In the data rows, 128 means zero.
One hidden rule gives every row of this table a label. Here are some rows, each with its label.
tensor([122, 131, 156, 128, 118, 143, 142, 137, 122, 0, 103, 142, 149, 139, 133, 170, 116, 135, 152, 142, 112, 98, 127, 182, 211, 129, 133, 136, 157, 121, 110, 149, 126, 88, 87, 169, 118, 139, 96, 110, 207, 90, 31, 127, 192, 160, 98, 68, 138, 141, 160, 132, 159]) EX
tensor([112, 130, 127, 137, 128, 106, 152, 144, 139, 96, 144, 152, 87, 155, 147, 120, 213, 121, 134, 117, 152, 128, 204, 103, 76, 107, 174, 141, 114, 139, 208, 87, 151, 193, 131, 144, 62, 130, 128, 122, 70, 165, 214, 66, 83, 162, 137, 153, 109, 117, 47, 119, 145]) Vm
tensor([79, 83, 0, 155, 148, 150, 144, 127, 109, 113, 110, 26, 108, 159, 94, 76, 82, 131, 80, 140, 193, 129, 68, 158, 124, 106, 45, 126, 156, 131, 182, 224, 114, 190, 121, 146, 218, 107, 145, 114, 60, 104, 212, 121, 243, 121, 106, 15, 136, 84, 113, 101, 142]) Vm
tensor([154, 162, 127, 130, 163, 155, 161, 109, 109, 144, 119, 109, 247, 120, 86, 146, 138, 144, 122, 138, 103, 103, 103, 190, 117, 103, 37, 120, 173, 114, 66, 149, 93, 136, 80, 140, 93, 111, 63, 115, 194, 66, 93, 143, 159, 50, 93, 59, 141, 140, 106, 122, 182]) EX
tensor([142, 127, 119, 135, 65, 121, 135, 135, 103, 213, 141, 139, 106, 141, 152, 104, 176, 120, 142, 122, 145, 149, 137, 117, 135, 140, 117, 96, 123, 150, 113, 176, 156, 232, 130, 116, 85, 159, 138, 120, 94, 167, 170, 171, 90, 191, 139, 129, 113, 116, 56, 114, 111]) Vm
tensor([186, 85, 125, 138, 107, 124, 108, 132, 140, 193, 133, 134, 155, 142, 124, 155, 72, 149, 142, 140, 111, 161, 127, 107, 102, 144, 114, 151, 118, 119, 155, 87, 140, 104, 143, 113, 147, 143, 121, 130, 165, 122, 99, 67, 182, 189, 127, 158, 113, 150, 134, 154, 141]) Vm
tensor([190, 128, 113, 104, 155, 134, 194, 104, 103, 115, 118, 200, 178, 103, 85, 209, 121, 158, 111, 146, 74, 75, 93, 176, 188, 91, 140, 154, 123, 111, 24, 51, 103, 49, 125, 156, 157, 135, 56, 112, 201, 51, 0, 202, 255, 60, 109, 0, 144, 144, 207, 147, 154]) EX
tensor([116, 119, 192, 98, 82, 140, 128, 131, 140, 125, 151, 123, 82, 103, 142, 143, 173, 127, 186, 121, 132, 151, 172, 98, 198, 154, 161, 120, 122, 128, 165, 62, 165, 137, 137, 102, 118, 139, 115, 150, 126, 174, 64, 158, 127, 85, 147, 222, 128, 141, 91, 126, 117]) EX
tensor([125, 104, 38, 153, 129, 103, 136, 153, 125, 198, 108, 60, 72, 146, 93, 91, 127, 100, 68, 137, 163, 134, 72, 137, 124, 119, 50, 110, 145, 124, 201, 159, 126, 215, 135, 86, 136, 110, 144, 121, 141, 146, 255, 94, 73, 208, 138, 176, 99, 116, 24, 110, 101]) Vm
tensor([123, 144, 192, 123, 109, 128, 123, 141, 130, 149, 139, 116, 70, 103, 167, 155, 96, 148, 164, 107, 76, 115, 165, 111, 126, 146, 185, 122, 111, 122, 159, 159, 143, 72, 116, 70, 76, 129, 179, 112, 40, 166, 172, 165, 236, 119, 148, 136, 163, 147, 118, 154, 152]) EX
tensor([148, 144, 219, 106, 129, 127, 110, 121, 165, 107, 160, 143, 172, 92, 209, 159, 139, 111, 144, 103, 85, 139, 168, 130, 167, 157, 159, 145, 90, 124, 109, 0, 153, 103, 171, 131, 88, 175, 142, 132, 191, 140, 68, 137, 65, 109, 125, 151, 155, 174, 206, 163, 116]) Jj
tensor([130, 131, 170, 110, 138, 118, 141, 133, 123, 175, 142, 115, 68, 128, 152, 132, 135, 118, 117, 131, 124, 132, 166, 140, 140, 131, 125, 141, 149, 120, 113, 164, 129, 167, 135, 160, 234, 128, 148, 135, 100, 124, 167, 86, 169, 169, 128, 136, 121, 134, 76, 127, 109]) EX
tensor([105, 143, 199, 147, 104, 119, 112, 122, 166, 149, 127, 166, 137, 74, 163, 117, 176, 139, 140, 125, 106, 153, 142, 89, 186, 117, 82, 126, 98, 124, 128, 148, 133, 172, 117, 77, 157, 144, 76, 136, 77, 147, 121, 140, 135, 132, 104, 72, 140, 119, 149, 128, 128]) Jj
tensor([131, 126, 85, 117, 120, 112, 120, 126, 133, 146, 125, 160, 117, 146, 168, 116, 143, 116, 169, 115, 121, 149, 79, 121, 152, 145, 149, 116, 110, 134, 177, 76, 126, 133, 111, 124, 116, 141, 165, 138, 140, 136, 146, 79, 95, 105, 145, 241, 137, 134, 228, 139, 119]) Vm
tensor([63, 106, 94, 114, 100, 107, 98, 159, 143, 62, 155, 158, 92, 142, 139, 81, 150, 102, 135, 99, 91, 113, 125, 106, 39, 136, 122, 164, 110, 153, 183, 196, 113, 255, 143, 110, 98, 131, 150, 155, 68, 136, 51, 129, 19, 160, 152, 161, 128, 119, 79, 128, 146]) Wr
tensor([113, 111, 150, 139, 72, 83, 97, 142, 166, 175, 144, 99, 46, 111, 157, 89, 218, 78, 218, 105, 115, 155, 163, 57, 83, 134, 107, 93, 95, 150, 213, 145, 174, 219, 157, 15, 38, 146, 231, 146, 23, 181, 185, 23, 61, 225, 169, 171, 85, 97, 0, 116, 84]) EX
tensor([191, 116, 169, 129, 134, 138, 137, 111, 130, 126, 143, 167, 114, 121, 141, 133, 145, 126, 122, 123, 92, 137, 122, 90, 182, 133, 163, 154, 96, 129, 102, 92, 131, 106, 148, 119, 127, 151, 142, 128, 84, 121, 105, 214, 157, 96, 126, 220, 147, 148, 75, 126, 146]) EX
tensor([154, 159, 77, 104, 153, 137, 124, 136, 122, 151, 109, 148, 101, 104, 61, 206, 159, 153, 155, 121, 88, 109, 133, 147, 94, 103, 227, 172, 146, 101, 125, 131, 130, 77, 138, 193, 163, 126, 85, 145, 207, 91, 60, 176, 137, 116, 86, 4, 171, 157, 203, 140, 116]) Jj
tensor([248, 176, 125, 101, 144, 147, 119, 96, 134, 15, 120, 173, 200, 122, 132, 196, 134, 162, 95, 127, 70, 105, 151, 144, 210, 121, 214, 148, 127, 114, 28, 17, 111, 0, 114, 178, 101, 143, 58, 122, 220, 111, 0, 255, 252, 6, 130, 121, 165, 164, 166, 155, 160]) Vm
tensor([151, 124, 67, 115, 201, 157, 146, 118, 99, 48, 112, 89, 143, 141, 77, 140, 101, 122, 95, 146, 177, 132, 59, 138, 133, 126, 101, 112, 152, 111, 98, 154, 120, 84, 114, 122, 149, 116, 72, 122, 154, 72, 55, 182, 190, 75, 83, 64, 120, 127, 187, 120, 140]) EX
tensor([136, 141, 136, 106, 153, 121, 126, 96, 160, 66, 164, 223, 126, 118, 146, 151, 222, 139, 105, 107, 94, 135, 160, 122, 206, 126, 193, 147, 129, 136, 49, 113, 157, 0, 159, 147, 72, 131, 165, 134, 121, 123, 101, 183, 70, 124, 148, 119, 151, 138, 163, 164, 137]) EX
tensor([119, 109, 9, 142, 162, 163, 143, 140, 76, 46, 114, 95, 190, 147, 82, 121, 0, 131, 127, 147, 126, 112, 78, 193, 163, 122, 57, 102, 168, 115, 181, 252, 112, 90, 107, 158, 208, 93, 87, 129, 142, 87, 211, 186, 248, 133, 96, 59, 124, 126, 191, 103, 118]) Vm
tensor([164, 145, 236, 100, 107, 134, 144, 117, 118, 151, 154, 183, 198, 144, 139, 144, 132, 134, 135, 119, 141, 128, 144, 133, 161, 147, 167, 124, 151, 121, 151, 72, 126, 137, 116, 146, 120, 123, 130, 124, 123, 123, 76, 219, 110, 51, 139, 152, 150, 128, 160, 133, 139]) Vm
tensor([134, 125, 174, 127, 88, 126, 144, 120, 141, 101, 138, 137, 110, 93, 154, 112, 134, 121, 152, 131, 166, 133, 149, 114, 128, 137, 106, 170, 150, 125, 120, 146, 136, 122, 121, 101, 68, 129, 160, 139, 130, 114, 41, 149, 98, 97, 157, 203, 142, 145, 112, 129, 122]) EX
tensor([160, 172, 163, 98, 174, 128, 157, 118, 132, 56, 124, 166, 178, 136, 197, 147, 64, 154, 138, 139, 78, 146, 178, 169, 172, 112, 82, 143, 132, 128, 75, 107, 88, 116, 144, 117, 81, 137, 145, 143, 234, 106, 160, 222, 145, 58, 133, 59, 142, 168, 156, 132, 134]) Wr
tensor([56, 107, 83, 140, 83, 105, 108, 146, 149, 164, 135, 74, 91, 122, 103, 90, 100, 101, 129, 130, 141, 153, 82, 103, 37, 139, 78, 95, 144, 150, 150, 73, 144, 165, 172, 78, 175, 131, 191, 116, 38, 177, 203, 102, 55, 123, 144, 137, 104, 84, 95, 121, 140]) EX
tensor([145, 133, 77, 124, 132, 135, 150, 130, 131, 170, 120, 124, 152, 149, 119, 151, 97, 132, 115, 126, 154, 132, 57, 147, 125, 110, 154, 145, 134, 133, 208, 153, 130, 155, 147, 132, 88, 128, 76, 112, 109, 156, 161, 26, 218, 116, 133, 95, 142, 116, 46, 98, 120]) Vm
tensor([210, 146, 97, 117, 185, 157, 180, 100, 127, 46, 111, 198, 228, 111, 94, 163, 93, 161, 140, 151, 121, 88, 133, 181, 141, 109, 139, 162, 162, 110, 29, 47, 112, 0, 124, 185, 145, 132, 96, 116, 160, 61, 52, 215, 231, 57, 109, 63, 158, 159, 255, 156, 154]) EX
tensor([112, 98, 17, 122, 122, 132, 115, 124, 122, 175, 100, 138, 114, 120, 122, 113, 7, 136, 74, 137, 140, 130, 108, 99, 104, 116, 68, 101, 140, 134, 117, 187, 154, 169, 148, 144, 178, 129, 104, 122, 95, 103, 165, 73, 161, 101, 119, 58, 131, 118, 210, 125, 132]) Jj
tensor([105, 77, 82, 157, 122, 142, 125, 142, 89, 105, 95, 72, 131, 157, 47, 87, 28, 130, 58, 160, 186, 119, 71, 144, 1, 101, 78, 86, 153, 130, 127, 255, 79, 164, 68, 144, 255, 71, 119, 97, 70, 167, 255, 97, 207, 106, 99, 11, 109, 96, 107, 83, 141]) Vm
tensor([192, 202, 255, 101, 136, 147, 143, 111, 132, 0, 144, 232, 173, 95, 173, 200, 133, 146, 117, 121, 93, 110, 137, 104, 191, 130, 193, 144, 71, 121, 3, 21, 105, 0, 174, 118, 0, 135, 109, 135, 141, 97, 0, 179, 175, 90, 100, 113, 140, 194, 132, 160, 119]) EX
tensor([50, 114, 130, 149, 119, 80, 96, 157, 136, 248, 146, 144, 100, 111, 208, 78, 93, 74, 156, 106, 169, 167, 166, 77, 89, 137, 201, 102, 82, 148, 165, 84, 174, 177, 148, 86, 99, 147, 175, 135, 0, 190, 227, 13, 66, 212, 155, 240, 90, 114, 0, 118, 103]) EX
tensor([152, 116, 219, 154, 81, 95, 120, 133, 161, 107, 152, 175, 132, 79, 130, 146, 160, 99, 150, 115, 110, 117, 186, 87, 95, 164, 188, 120, 107, 158, 156, 102, 160, 196, 191, 109, 116, 158, 169, 141, 113, 136, 123, 116, 16, 70, 141, 179, 116, 135, 72, 156, 106]) EX
tensor([160, 130, 133, 114, 143, 133, 137, 118, 96, 48, 117, 130, 114, 160, 129, 160, 113, 140, 110, 126, 131, 106, 156, 173, 171, 93, 82, 109, 160, 102, 55, 107, 98, 68, 109, 173, 135, 117, 132, 110, 140, 120, 113, 163, 189, 68, 107, 15, 137, 113, 139, 112, 132]) Vm
tensor([169, 180, 157, 121, 143, 130, 122, 113, 128, 149, 133, 111, 162, 109, 75, 147, 156, 126, 143, 135, 123, 131, 119, 117, 91, 134, 104, 135, 131, 132, 109, 143, 102, 69, 128, 170, 70, 109, 108, 109, 132, 114, 60, 161, 108, 164, 129, 97, 153, 154, 165, 133, 129]) Vm
tensor([60, 117, 107, 134, 139, 143, 107, 134, 119, 237, 140, 93, 95, 150, 175, 53, 158, 136, 122, 143, 160, 108, 162, 95, 129, 141, 106, 125, 132, 142, 178, 140, 134, 123, 129, 129, 204, 110, 111, 134, 193, 153, 183, 191, 129, 172, 148, 56, 122, 122, 128, 126, 154]) Vm
tensor([139, 118, 11, 161, 147, 149, 145, 134, 94, 93, 113, 97, 131, 159, 69, 117, 47, 119, 70, 158, 175, 144, 91, 192, 92, 100, 89, 127, 174, 111, 101, 236, 86, 193, 119, 146, 237, 71, 52, 99, 178, 128, 232, 137, 216, 140, 81, 16, 161, 99, 199, 108, 163]) Vm
tensor([180, 132, 224, 83, 165, 122, 129, 118, 143, 73, 145, 151, 207, 97, 147, 173, 215, 151, 81, 120, 66, 102, 216, 79, 208, 153, 136, 156, 88, 132, 107, 82, 134, 43, 138, 144, 37, 147, 123, 147, 108, 52, 96, 171, 157, 58, 127, 252, 168, 152, 196, 143, 131]) EX
tensor([169, 137, 234, 130, 139, 153, 115, 109, 121, 85, 151, 86, 230, 110, 138, 151, 150, 138, 167, 129, 128, 108, 128, 101, 116, 127, 154, 135, 150, 121, 135, 133, 148, 119, 130, 152, 75, 139, 159, 133, 145, 134, 79, 124, 187, 85, 125, 111, 159, 143, 198, 137, 132]) Jj
tensor([160, 159, 0, 123, 162, 179, 163, 115, 114, 77, 101, 117, 220, 150, 120, 139, 90, 153, 61, 151, 157, 98, 49, 171, 123, 90, 120, 153, 144, 97, 48, 208, 102, 102, 88, 203, 191, 93, 86, 108, 191, 131, 127, 116, 188, 64, 108, 0, 154, 103, 234, 114, 150]) Vm
tensor([107, 121, 96, 132, 106, 142, 102, 125, 139, 135, 131, 130, 102, 109, 173, 97, 166, 131, 165, 122, 138, 112, 115, 145, 171, 158, 158, 124, 129, 117, 95, 140, 145, 255, 198, 108, 120, 135, 100, 136, 70, 171, 255, 29, 44, 146, 160, 193, 129, 87, 107, 142, 86]) EX
tensor([100, 142, 151, 122, 72, 87, 100, 140, 110, 187, 146, 132, 103, 132, 183, 113, 146, 106, 187, 107, 159, 148, 156, 104, 121, 158, 146, 149, 96, 135, 149, 88, 130, 164, 141, 45, 63, 153, 137, 130, 98, 135, 119, 133, 141, 156, 129, 181, 99, 116, 79, 144, 92]) EX
tensor([99, 124, 110, 133, 81, 140, 100, 128, 139, 107, 166, 121, 86, 129, 137, 78, 144, 78, 123, 99, 137, 159, 169, 82, 96, 125, 118, 115, 115, 141, 252, 77, 164, 93, 134, 111, 162, 125, 170, 128, 124, 156, 146, 1, 54, 182, 154, 111, 135, 126, 55, 143, 116]) EX
tensor([75, 141, 203, 114, 141, 148, 136, 124, 151, 152, 97, 85, 97, 123, 106, 136, 123, 139, 98, 132, 163, 131, 104, 160, 84, 107, 112, 150, 103, 136, 62, 80, 118, 168, 100, 146, 102, 128, 115, 116, 101, 171, 104, 158, 123, 174, 119, 193, 145, 137, 157, 106, 146]) Jj
tensor([82, 141, 195, 127, 102, 89, 88, 119, 168, 125, 161, 116, 65, 107, 205, 121, 167, 107, 186, 121, 134, 138, 151, 142, 103, 148, 92, 135, 129, 149, 144, 130, 150, 151, 201, 81, 128, 142, 192, 145, 63, 127, 136, 31, 70, 151, 181, 163, 115, 147, 0, 140, 94]) EX
tensor([95, 102, 0, 167, 154, 147, 142, 130, 104, 173, 126, 97, 152, 133, 59, 112, 0, 124, 55, 160, 167, 107, 48, 163, 59, 108, 56, 123, 157, 112, 140, 157, 93, 144, 99, 156, 163, 102, 100, 113, 173, 148, 218, 143, 132, 100, 92, 0, 123, 104, 76, 90, 160]) EX
tensor([141, 150, 125, 144, 114, 145, 147, 117, 130, 124, 114, 112, 134, 164, 145, 160, 131, 163, 89, 125, 154, 126, 67, 158, 181, 136, 155, 106, 158, 115, 154, 147, 102, 89, 91, 165, 188, 122, 59, 138, 120, 91, 108, 215, 130, 118, 116, 141, 124, 167, 158, 132, 169]) Vm
tensor([142, 145, 146, 91, 132, 170, 144, 109, 127, 56, 81, 110, 255, 122, 113, 189, 88, 136, 93, 138, 87, 86, 123, 147, 144, 105, 146, 155, 161, 95, 77, 137, 103, 49, 137, 183, 96, 134, 96, 119, 223, 69, 11, 175, 233, 0, 134, 82, 159, 167, 169, 155, 157]) Vm
tensor([120, 154, 82, 134, 120, 118, 147, 136, 122, 123, 147, 104, 167, 85, 108, 155, 160, 121, 135, 122, 89, 135, 174, 130, 128, 142, 171, 141, 108, 133, 133, 97, 127, 148, 131, 114, 225, 128, 110, 114, 70, 125, 150, 123, 81, 170, 100, 204, 132, 142, 143, 116, 153]) Jj
tensor([137, 127, 201, 136, 202, 120, 147, 133, 120, 65, 125, 90, 97, 145, 52, 142, 104, 147, 127, 124, 140, 122, 108, 184, 112, 129, 111, 112, 110, 119, 118, 135, 100, 91, 122, 129, 241, 139, 78, 130, 183, 104, 73, 166, 204, 100, 131, 51, 162, 114, 133, 117, 137]) Wr
tensor([124, 126, 84, 113, 148, 134, 110, 116, 82, 153, 104, 102, 160, 162, 100, 157, 25, 141, 81, 138, 127, 118, 124, 170, 211, 95, 85, 135, 165, 124, 106, 224, 119, 162, 58, 167, 194, 112, 59, 105, 189, 116, 55, 158, 176, 55, 110, 27, 159, 136, 245, 112, 124]) EX
tensor([114, 121, 0, 185, 137, 100, 97, 148, 99, 202, 119, 34, 59, 163, 68, 90, 96, 96, 137, 142, 201, 128, 98, 166, 32, 115, 64, 103, 140, 131, 162, 155, 110, 239, 109, 80, 203, 112, 179, 136, 24, 177, 221, 42, 66, 150, 139, 83, 114, 89, 132, 100, 157]) Wr
The hidden rule looks at only part of the columns. Which column or columns, counting from 0, in order?
13 32 46
Here are more rows. What is the label of each one?
tensor([146, 140, 28, 94, 160, 121, 150, 118, 99, 146, 111, 86, 188, 88, 131, 139, 162, 136, 111, 127, 151, 92, 79, 167, 157, 120, 35, 139, 113, 121, 130, 183, 146, 28, 64, 127, 116, 119, 121, 93, 172, 139, 98, 64, 187, 56, 85, 110, 154, 122, 174, 137, 155]) Jj
tensor([81, 119, 182, 136, 137, 96, 112, 119, 125, 135, 118, 140, 135, 119, 173, 111, 181, 111, 156, 122, 133, 139, 138, 130, 154, 129, 187, 133, 95, 139, 197, 156, 147, 122, 137, 86, 123, 140, 135, 121, 152, 141, 161, 118, 117, 144, 149, 144, 128, 112, 138, 139, 120]) EX
tensor([195, 148, 239, 121, 120, 120, 153, 122, 154, 142, 139, 173, 112, 103, 187, 145, 182, 126, 138, 113, 73, 145, 189, 106, 163, 160, 154, 150, 114, 151, 158, 70, 143, 88, 175, 129, 132, 150, 197, 144, 110, 139, 149, 155, 89, 124, 144, 143, 124, 137, 134, 124, 110]) EX
tensor([106, 137, 238, 104, 42, 101, 112, 136, 187, 255, 151, 174, 89, 75, 191, 115, 202, 86, 177, 106, 122, 193, 193, 85, 167, 161, 158, 143, 68, 164, 150, 73, 144, 141, 182, 74, 127, 151, 178, 158, 83, 172, 183, 62, 103, 153, 179, 220, 140, 157, 0, 176, 89]) EX
tensor([119, 122, 145, 150, 98, 117, 114, 133, 121, 197, 131, 166, 131, 175, 113, 97, 92, 138, 118, 124, 159, 128, 146, 114, 71, 119, 141, 88, 84, 153, 146, 200, 145, 122, 111, 108, 158, 110, 73, 134, 176, 119, 179, 85, 33, 182, 141, 116, 151, 95, 77, 115, 121]) Vm
tensor([223, 129, 169, 114, 143, 98, 127, 114, 149, 0, 127, 135, 157, 121, 179, 115, 142, 118, 193, 110, 80, 144, 217, 113, 199, 110, 221, 140, 118, 144, 150, 110, 143, 111, 187, 109, 63, 138, 159, 130, 150, 133, 92, 145, 95, 109, 145, 223, 134, 178, 132, 161, 126]) EX
tensor([132, 171, 181, 129, 103, 120, 107, 146, 166, 255, 157, 122, 69, 120, 186, 90, 199, 101, 170, 124, 103, 145, 224, 63, 162, 167, 145, 128, 73, 160, 155, 87, 133, 195, 203, 53, 67, 144, 147, 131, 86, 167, 75, 10, 64, 138, 191, 227, 114, 131, 65, 159, 94]) EX
tensor([175, 144, 243, 97, 144, 144, 119, 112, 124, 140, 132, 155, 129, 112, 110, 135, 95, 118, 120, 132, 124, 100, 114, 127, 183, 110, 135, 130, 142, 132, 134, 88, 99, 69, 136, 174, 46, 126, 181, 131, 193, 92, 181, 195, 169, 69, 131, 187, 119, 130, 172, 119, 143]) Vm
tensor([151, 146, 180, 134, 109, 91, 117, 122, 130, 111, 145, 192, 77, 132, 182, 119, 212, 113, 117, 107, 97, 144, 160, 98, 66, 148, 79, 130, 98, 125, 192, 26, 146, 176, 144, 110, 54, 138, 199, 144, 60, 174, 128, 28, 64, 185, 164, 255, 137, 160, 23, 159, 88]) EX
tensor([195, 178, 186, 122, 139, 144, 152, 114, 143, 85, 121, 135, 177, 98, 120, 136, 94, 138, 118, 123, 76, 109, 149, 138, 144, 135, 211, 162, 137, 114, 87, 52, 141, 0, 124, 163, 58, 151, 115, 128, 115, 88, 42, 205, 154, 100, 152, 178, 174, 129, 139, 132, 116]) EX
tensor([150, 122, 198, 109, 47, 86, 81, 129, 135, 255, 148, 151, 80, 114, 140, 114, 178, 108, 203, 117, 133, 159, 158, 75, 115, 144, 146, 158, 135, 141, 206, 77, 150, 129, 176, 75, 55, 150, 124, 133, 44, 166, 173, 143, 7, 248, 164, 236, 111, 119, 105, 166, 95]) EX
tensor([134, 121, 7, 134, 201, 145, 130, 128, 122, 123, 130, 109, 139, 149, 86, 143, 58, 135, 85, 160, 131, 108, 144, 147, 193, 94, 152, 122, 159, 116, 136, 124, 126, 198, 52, 144, 147, 110, 31, 118, 115, 139, 96, 113, 248, 82, 134, 175, 108, 130, 64, 143, 124]) Vm
tensor([125, 127, 148, 137, 147, 121, 127, 132, 154, 144, 145, 62, 158, 155, 53, 125, 67, 143, 111, 147, 143, 98, 112, 143, 139, 119, 88, 112, 125, 114, 50, 179, 102, 189, 88, 146, 191, 144, 174, 120, 179, 105, 218, 112, 180, 174, 98, 147, 112, 105, 186, 131, 102]) Vm
tensor([38, 74, 49, 156, 176, 134, 111, 168, 100, 255, 110, 22, 79, 129, 68, 70, 55, 122, 105, 152, 216, 143, 42, 147, 28, 98, 23, 84, 173, 141, 211, 255, 131, 157, 85, 73, 255, 93, 123, 126, 81, 171, 255, 0, 13, 226, 128, 46, 74, 73, 63, 113, 120]) EX
tensor([111, 93, 117, 167, 109, 120, 84, 156, 138, 255, 123, 158, 26, 113, 146, 49, 152, 75, 148, 107, 154, 155, 133, 117, 10, 124, 54, 91, 86, 133, 224, 239, 159, 178, 173, 119, 180, 113, 134, 119, 0, 140, 187, 122, 18, 185, 155, 254, 125, 123, 3, 99, 51]) EX
tensor([102, 146, 182, 113, 118, 99, 131, 114, 140, 112, 136, 126, 136, 117, 184, 104, 148, 113, 144, 114, 103, 137, 198, 106, 182, 130, 232, 133, 108, 128, 129, 99, 143, 123, 137, 131, 46, 135, 173, 127, 63, 148, 46, 141, 0, 206, 156, 245, 114, 115, 145, 141, 120]) EX
tensor([63, 87, 41, 135, 150, 146, 148, 133, 132, 103, 117, 109, 124, 149, 61, 110, 77, 147, 134, 146, 129, 120, 154, 143, 130, 105, 133, 125, 129, 120, 144, 85, 118, 127, 138, 123, 135, 98, 164, 114, 133, 98, 131, 142, 131, 68, 128, 103, 144, 109, 104, 131, 143]) Vm
tensor([123, 106, 96, 117, 137, 122, 103, 109, 122, 153, 133, 162, 114, 148, 117, 109, 125, 131, 116, 146, 107, 138, 66, 131, 124, 147, 101, 110, 151, 131, 181, 152, 95, 106, 123, 147, 104, 130, 89, 102, 144, 130, 176, 110, 123, 121, 108, 82, 105, 124, 109, 110, 152]) Vm
tensor([134, 127, 221, 122, 140, 128, 115, 133, 127, 51, 137, 123, 134, 123, 101, 132, 83, 112, 101, 137, 95, 112, 109, 152, 146, 103, 100, 108, 154, 130, 134, 201, 112, 149, 119, 135, 102, 156, 123, 120, 141, 143, 136, 110, 148, 156, 137, 76, 151, 126, 110, 119, 125]) Vm
tensor([156, 161, 255, 109, 113, 115, 124, 114, 178, 136, 171, 185, 129, 81, 223, 189, 199, 119, 186, 89, 30, 123, 207, 85, 164, 147, 166, 144, 77, 142, 61, 123, 155, 86, 171, 76, 0, 173, 93, 137, 133, 118, 89, 207, 115, 62, 164, 248, 135, 161, 137, 141, 107]) EX
tensor([80, 83, 54, 155, 146, 134, 104, 155, 110, 135, 125, 51, 60, 186, 104, 96, 70, 132, 76, 169, 228, 137, 89, 189, 10, 126, 37, 92, 197, 127, 250, 255, 106, 255, 93, 115, 185, 78, 94, 124, 63, 161, 255, 33, 120, 175, 99, 79, 115, 78, 150, 78, 145]) Vm
